One turn sends every row of this set to another row. A few are shown first. Where does it send the rows asked after them?
Dabe: [  8.3   8.9   3.6 -13.3  -4.1  11.3   1.3   0.7 -18.7  -6.0  -3.3  -0.5
 -13.1  15.1   4.1   7.0   2.6   1.1  18.2  -3.5   6.1]
veme: [ -5.6  20.4  -5.1   0.5  -2.5  -1.3  -1.0   3.6   8.3   7.0  -3.8 -14.7
   7.2  13.0   0.0  21.0  -4.2   3.7  21.0   7.7 -10.0]
Togal: [ -3.1  14.1   6.2  -9.7  -0.2   4.6  -5.2   3.2 -16.2 -10.3   0.0  11.2
  -2.6   5.4  -2.1  -0.8  -0.2 -14.6  19.6  -3.5   4.8]
gem: [-15.5 -16.3 -12.9  -0.4  -6.7  -2.2  19.5  10.5  -0.8  -6.3   5.2 -30.6
   4.0   8.5  -0.4  -9.0   5.8  -1.2 -12.5   6.2   5.9]
Nozu: [-16.0 -16.5 -12.4  -7.7  -4.3   3.5  12.4   9.2 -12.8 -17.2   6.3 -13.4
   7.0   0.7   0.0 -23.0   6.6  -2.7 -10.6   2.6  -7.8]
kod: [ -5.8  -5.6  -0.5 -20.6   9.5  -4.4  -4.0  -7.5   6.7   2.0   4.6  10.9
   9.5   5.0   8.0  17.0  -0.9   2.7  -7.1   9.6   5.1]
volor: [  4.2  16.1  -8.7 -17.4   0.2  10.6  11.4  -1.3   9.9   0.9  -4.5 -12.1
   6.2  15.5  -4.5  11.4   5.4  13.9  14.0   5.6   5.2]
loto: [-13.7  16.5   7.9  -4.3  -1.6   1.8  -6.2   3.0 -16.9  -2.0 -13.7  10.8
   5.0   3.0  -0.8  -1.9   0.0  14.1  16.8   6.8  -2.5]
mal: [-14.9 -11.2  -7.8   9.0  -8.0  -8.1   9.8   7.6 -16.2 -13.0  10.7 -17.9
   3.8  -2.8   9.0 -14.3   4.7 -11.6  -7.0   2.9 -14.6]
rog: [-15.0  -0.8 -11.5  -4.6  -6.6  -7.6   1.4  12.3  -8.8 -14.6   9.1 -25.8
   3.2   1.5   0.2 -12.8  -2.6  21.1  -5.3   4.5 -22.7]
lirip: [ -5.8   6.4   6.7  -3.4  -0.6   2.1 -13.6  -0.2 -18.9   0.7  -9.1   7.1
  -3.8   6.5  13.4   9.8  -3.0  18.4  12.2   6.8 -14.1]
Navub: [-16.1  -9.7  -7.9  -3.8  -9.6  -0.9   6.4  16.3 -12.8 -14.1   3.8 -26.2
   2.6   1.6  -7.9 -12.8  -2.5  12.9  -7.9   2.1 -16.2]
dede: [-14.7  -8.6 -12.7   3.3 -13.0  -1.1  16.2  14.8 -13.0  -9.6   6.4 -31.7
  -4.6   2.6  -4.8 -11.2  -0.5   1.0   1.3  -0.6 -12.6]
naz: [-17.2  -2.6 -14.6   7.3  -4.6  -8.4  15.0   6.4 -13.6  -9.6  10.9 -15.3
   2.9  -0.5  15.6 -19.9   5.4 -11.5   1.5   7.8  -7.9]
sim: [  1.2  -0.2  -6.6  -7.4   6.6   3.6  -0.2 -19.1   1.5   1.0  -0.4   9.6
  -2.1   1.0  14.9  19.7  12.6  -4.4   7.9   1.4   6.2]
Fudov: [-14.6  -5.8 -10.5  -8.1  -0.4  -2.7   5.1   9.3 -12.1 -20.0   7.5  -9.0
  10.4   1.5   4.8 -30.0   7.9   1.2 -11.7   7.6  -5.9]
sof: [ -2.7  -1.4  -6.9 -11.1   6.3  -4.3   8.2  -8.6   4.9   6.4   9.5   5.5
  -0.2   5.5  10.6  21.8   0.5 -14.1   4.7   6.6   9.3]
sinag: [ -5.1   1.9 -15.8  -4.3 -10.7  -2.5  15.8  12.1 -10.6 -11.3  15.5 -33.2
  -6.3   5.1  -0.4 -12.5  -0.2   2.8   5.8  -3.1 -12.0]
bati: [-22.8 -16.0 -10.4   4.3  -5.3  -8.4  13.8   9.8  -1.7  -3.7   1.0 -27.3
  10.1   5.9   4.6  -8.7   3.4   4.5 -15.0  13.3  -5.5]
neraf: [ -0.1  -2.4  -5.2 -11.2   9.8   2.0  -5.3 -15.7   0.4  -1.8  -1.0  12.8
   3.8  -0.2  13.2  17.8  11.4   3.6   1.4   1.5   4.8]
Zov: [  5.6   2.3  -8.9  -6.2   3.4   7.7  11.6 -11.5  -6.5   6.3   3.0   2.5
  -3.0  11.2  22.9  13.6   9.7 -10.5  16.2   8.5   2.5]
kosi: [-12.4  -7.6  -5.0   1.5  -8.6  -5.3   1.6  13.9  -6.0 -14.5   5.5 -29.7
   9.3   3.6  -3.9 -11.4   0.7   9.6 -12.5   1.4 -17.4]
nimak: [-16.1 -15.4  -6.6   8.3  -5.3 -13.4   8.9   6.3  -1.7  -5.5   6.4 -24.9
  11.4   0.4   7.2  -3.9   3.8   0.2 -19.9   9.7  -9.4]
des: [ -7.0  11.9   7.3   1.2  -1.2   1.0 -16.3  -5.5 -16.2  -5.7  -9.1   8.1
  -4.9   1.1   3.2   9.7   2.0   7.9  16.9  -3.9  -3.4]
Zezod: [  0.7  20.5  -2.2 -16.7   0.9   7.0  -5.9   5.1  11.7  -3.0  -3.7 -13.4
  10.5  18.1  -9.9  11.9  -3.4  10.5  10.9   2.2  -0.1]
sol: [ -0.5  13.7   5.9  -3.4  -1.5   6.4 -10.4  -5.4 -16.0  -9.0  -8.0   4.7
 -10.4   3.0  -1.2   7.7   4.7   3.5  19.5  -9.8   4.8]
vapu: [ -5.7  18.8   3.8  -3.9  -3.9   5.8   5.9   2.9 -20.0  -3.2  -9.0   3.9
  -4.6   5.0  -2.6  -1.1   3.9  -2.8  26.9   0.4   5.8]
lizi: [ -0.8  -1.1  -2.8 -21.5   9.1   9.0  -7.2  -8.6  -3.5  -1.7  -5.6  13.2
  12.2  10.7  14.1   5.9   7.8  14.0  -1.3  12.3  -3.1]
mizot: [ -6.1  12.1   0.8   7.6  -2.2   0.6   0.5  -1.7  -1.4  12.9 -12.0 -10.5
   1.4  17.9  17.7  18.1   2.4   6.7  16.9  16.8  -1.0]
Sidi: [ -5.6  -2.1  -2.6  -8.9   4.0  -2.3  13.5 -11.5  -7.5   9.4   3.5  10.9
  -5.3  -0.9  15.1  19.7   3.0  -2.9   7.2   6.7   7.6]
buzu: [ -3.1  16.6  -2.8   3.9   0.2   3.4  -5.0  -8.1  10.2   5.7 -10.4 -12.4
   5.2  12.3   4.6  21.3   7.4  10.5  15.5   6.2   2.1]
rugu: [ -8.9 -11.7  -4.9  -4.6  -5.8  -1.9   5.5   9.9 -12.4 -20.6   9.7 -16.7
   9.5  -2.5  -0.4 -21.2   6.5  -4.3 -14.6  -3.0  -8.6]
mav: [-21.6 -10.1  -8.3   6.4  -3.7 -17.9  10.9   7.3  -2.6   0.5   8.4 -25.3
   3.1   3.5  12.4  -3.2  -1.8   6.1 -13.7  14.4  -2.3]
nen: [ -6.5 -14.4  -7.3  -0.3  -5.5  -5.9  13.6   8.4   0.0 -12.6   9.8 -29.7
   5.5   6.6   1.5  -9.8   8.1  -8.2 -16.6   0.7   3.7]
luze: [ -7.9  -4.6  -8.1   6.4 -12.6  -6.2  12.3  11.2  -9.4 -12.9   9.6 -36.7
   0.0   5.0  -1.5 -10.0   0.9  -5.5  -2.2  -2.8 -12.2]
Dof: [-14.2  11.4   6.9  -1.6   2.3  -3.9 -13.6   2.9 -18.7  -4.9  -4.2  14.2
   4.2   1.7   2.2   1.9  -5.2  -2.3  15.5   4.7  -9.4]
vipig: [  3.5  11.4   2.5 -15.8   1.0  10.2  -2.7   1.1   1.8  -2.8 -12.7  -8.7
   5.0  24.2   0.8   6.4   7.6  14.0   3.9   6.9  14.6]
Pas: [ -4.2  -5.2   2.0 -23.3   7.8   1.2   5.5  -9.1  -4.1   0.9   1.9  16.3
   0.4   2.0   5.9  10.5   2.7  10.4  -4.5   5.8  10.8]
gage: [-19.8 -18.0 -14.8   4.2  -5.9  -3.1  15.9   7.1 -14.4  -8.5   7.1 -15.0
   4.8  -2.2   7.5 -16.0   4.7  -7.6  -4.4   6.2 -14.8]
mar: [ -8.8  -7.9  -8.5  -8.7  -3.3  -9.5  14.8  11.2  -0.6  -8.8  11.3 -25.4
  -1.1   9.8   1.5 -12.2   3.1   1.7 -15.5   5.8  15.0]
mize: [ -6.6  14.8  -7.5  -2.3   0.5   1.8   8.0  -3.6   8.3  11.5  -6.2 -10.6
  10.7  10.4   4.5  21.3   2.1  16.9  15.7  14.3  -9.8]
ruf: [  0.0  15.4  -3.9  -4.2  -0.7   6.3  -6.9  -6.0  12.4  -0.9 -13.3 -10.2
   5.7  14.7  -0.5  16.6   8.1  12.3  12.5   3.5   8.4]

buzu turns into sim
Zov turns into Dabe
rugu turns into kosi
Where do these go?
gage turns into dede
Pas turns into loto
sinag turns into mar
Togal turns into Zezod

